(in the rows, 128 means zero)
A single turn carries every row of the set below to another of its rows. Some are shown first; where does it send the rows asked next?
nom: [109 124  93 151 122 101  94 117 124 118 126 167 107 112]
teli: [113 132 147 129 103 131 142 152 139 108 109 103 116 124]
soze: [110 107  94 135 115 106 100 110 112 137 124 164 118 106]
koge: [121 137 102 134 133 100 161 130 117 126 136 111 141 101]
buvu: [113 109 140 120 184  90 126 118 133 160 136 145 116 128]
kinet: [ 84 137 136 115 117 116 113 129 157 119 133 163  92 151]
zuk: [129 126 102 134 143  88 149 132 129 127 126 106 147 100]
zonut: [109 113  95 143 114 103  95 110 123 131 114 159  98 111]
Kom: [ 82 146 134 107 135 112 127 131 145 136 126 157  82 151]
Noki: [126 155 125  85 129  97 152 132 149 159 143 131 138 142]
Vasap: [140 158 139 104 139  93 152 139 156 142 151 138 147 127]
Runo: [114 116  85 132 125 111  96 121 115 117 116 158  96 111]
nabid: [138 148 123 114 141 111  91 118 150 110 113 149 152 154]
toz: [119 119 145 135  98 117 121 126 131 163 147 134  84 108]
Fel: [160 128 175 135 121 109 128 125 153 141 100 148 109 125]
Sakib: [133 107 101 125 139  93 156 130 120 124 123 108 139 100]
naz: [153 122 173 129 139 108 137 107 147 141 100 150 111 139]
Kogek: [122 136 140 109 109 139 139 151 136 104 105 102 107 132]
gupov: [118 116 106 144 137  89 148 139 127 120 130 117 145  91]
Kozip: [163 115 160 118 133 109 129 121 147 142  96 152  97 125]
kor: [105 132 140 118 103 132 133 153 143 106 100 109 111 130]
veten: [143 146 128 121 134 105  95 110 154 115 122 167 152 153]
mibu: [ 94 127 129 106 144 134  98 131 120 139 149 111 138 146]
Subet: [125 113 143 141 171  83 127 115 137 149 150 147 110 112]
bolev: [164 120 166 136 134 102 131 112 150 147  96 142 101 124]
Zol: [ 95 128 129 110 131 128  99 146 136 119 154 117 152 137]
vir: [147 142 115 112 145 108 100 106 143 110 120 157 148 157]
numi: [137 150 128 121 148 119  84 117 134 117 122 164 146 148]
daz: [123 125 134 115 114 118 119 129 119 182 141 128  90 111]
gamol: [106 135 154 114 109 130 149 161 137 112  98 123 108 121]

bolev turns into zuk
numi turns into gamol
Subet turns into Vasap
Now find these:
vir turns into Kogek
Noki turns into mibu
teli turns into nom

A single turn carries every row of the set below to another of its rows. Some are shown first; where does it send the rows asked next?
mibo: [118 110 119 174 127 102 118 141 135 141 119 119 117 130  89]
ramep: [ 87 120 137 109  93 151 139 131 108 125 135 124 145 136 118]
fipu: [155 149 140 107 133 121 127 112 120 109 180 154 137 149 104]
nop: [157 133 134 117 110 143 123 159 129  73 140 137 142 110 111]
Niro: [159 142 136 135 104 143  80 126  99 142 161 109 125 124 111]
daro: [107 135 128 108  99  89 110 127 111 125 137 122 130 156  93]
kurut: [146 150 154  98 119  95 105 132 138 133 148 130 137 165 109]
Vokas: [118 160 114 162 117 133  97 159 117 101 146 124 138 125 145]
bub: [ 87 142 119 133  98 143 132 123 120 118 128 136 162 113 134]
verot: [154 134 151 128  75 168 132 137 126 157 138 129 126 119 117]
besu: [155 151 123 146 142 122 151 130 128 116 166 156 127 161 136]
nez: [128 129 180 123 141 120 150 130 124 123 144 137 125 112  91]
fidaz: [113 110 132 120 133  99 124 154 131 131 140 147 154  92 138]
rodem: [155 123 101 148  98 120 152 120 150 116 132 127 160 162 111]
voseg: [144 122 110 126 128 105 129 133 111 135 101 107 125 117 129]
fetig: [133 156 154 162 101 105 126 155 147 150 136 129 115 158 114]
Zut: [132 143 175 141 109 140 106 145 160 121 146 104 167 143 105]
Kikur: [145 104  99 180 118 126 135 134 133 113 142 140 118 132  84]
Rudes: [125 108 143 147 102 116  98 149 149 117 137 122 128 140  64]
Gati: [156 113 110 125 108 106 125 149 144 125 146 160 156  91 133]
kimef: [167 107 131 136  92 118 136 164 163 132 156 154 154 127 123]
folut: [130 129 134 152 125 141 155 143  97 113 173 146 105 150 110]
bezo: [131 109 106 186 125 143  98 140 128 127 144 109 133 128 103]
sotep: [130  90 152 136 129 145 128 146 126 149 185 126 162 132 125]
bagab: [116 159 133 139  84 135 136 119 144 126 131 159 155 101 121]
far: [142 118 132 152 116 133  83 149 129 107 142 126 122  98  80]
nivo: [159  94 138 130  97 136 118 151 149 157 168 123 164 141 122]
Fezaz: [108  91 140 122 138 111 135 127 117 147 165 136 158 115 122]
Sodo: [147 130 130 167 142 147 131  97 116 151 155 109 154 125 122]
Meko: [127 113 137 121  88 168 153 131 102 144 145 123 129 140 118]
nad: [133 149 133 130 139  98 130 147 135 136 135 127 126 175 143]
boni: [149 157 119 149  96 115 127 100 126 113 172 162 140 129  91]
ker: [124 112 142 161 126 129 116 126 134 109 164 144 128 118  62]
felu: [155 157 135 109 130 129  81 129 120 114 164 126 146 130 129]
ruz: [154 153 123 144 146 138 107 147 118 126 155 120 131 148 159]
Rizum: [141 151 141 144  75 139 139 127 146 157 122 146 137 113 125]

bub turns into bagab
Gati turns into kimef
fetig turns into Niro
Now find these:
nop turns into rodem
fipu turns into nad
Kikur turns into Rudes

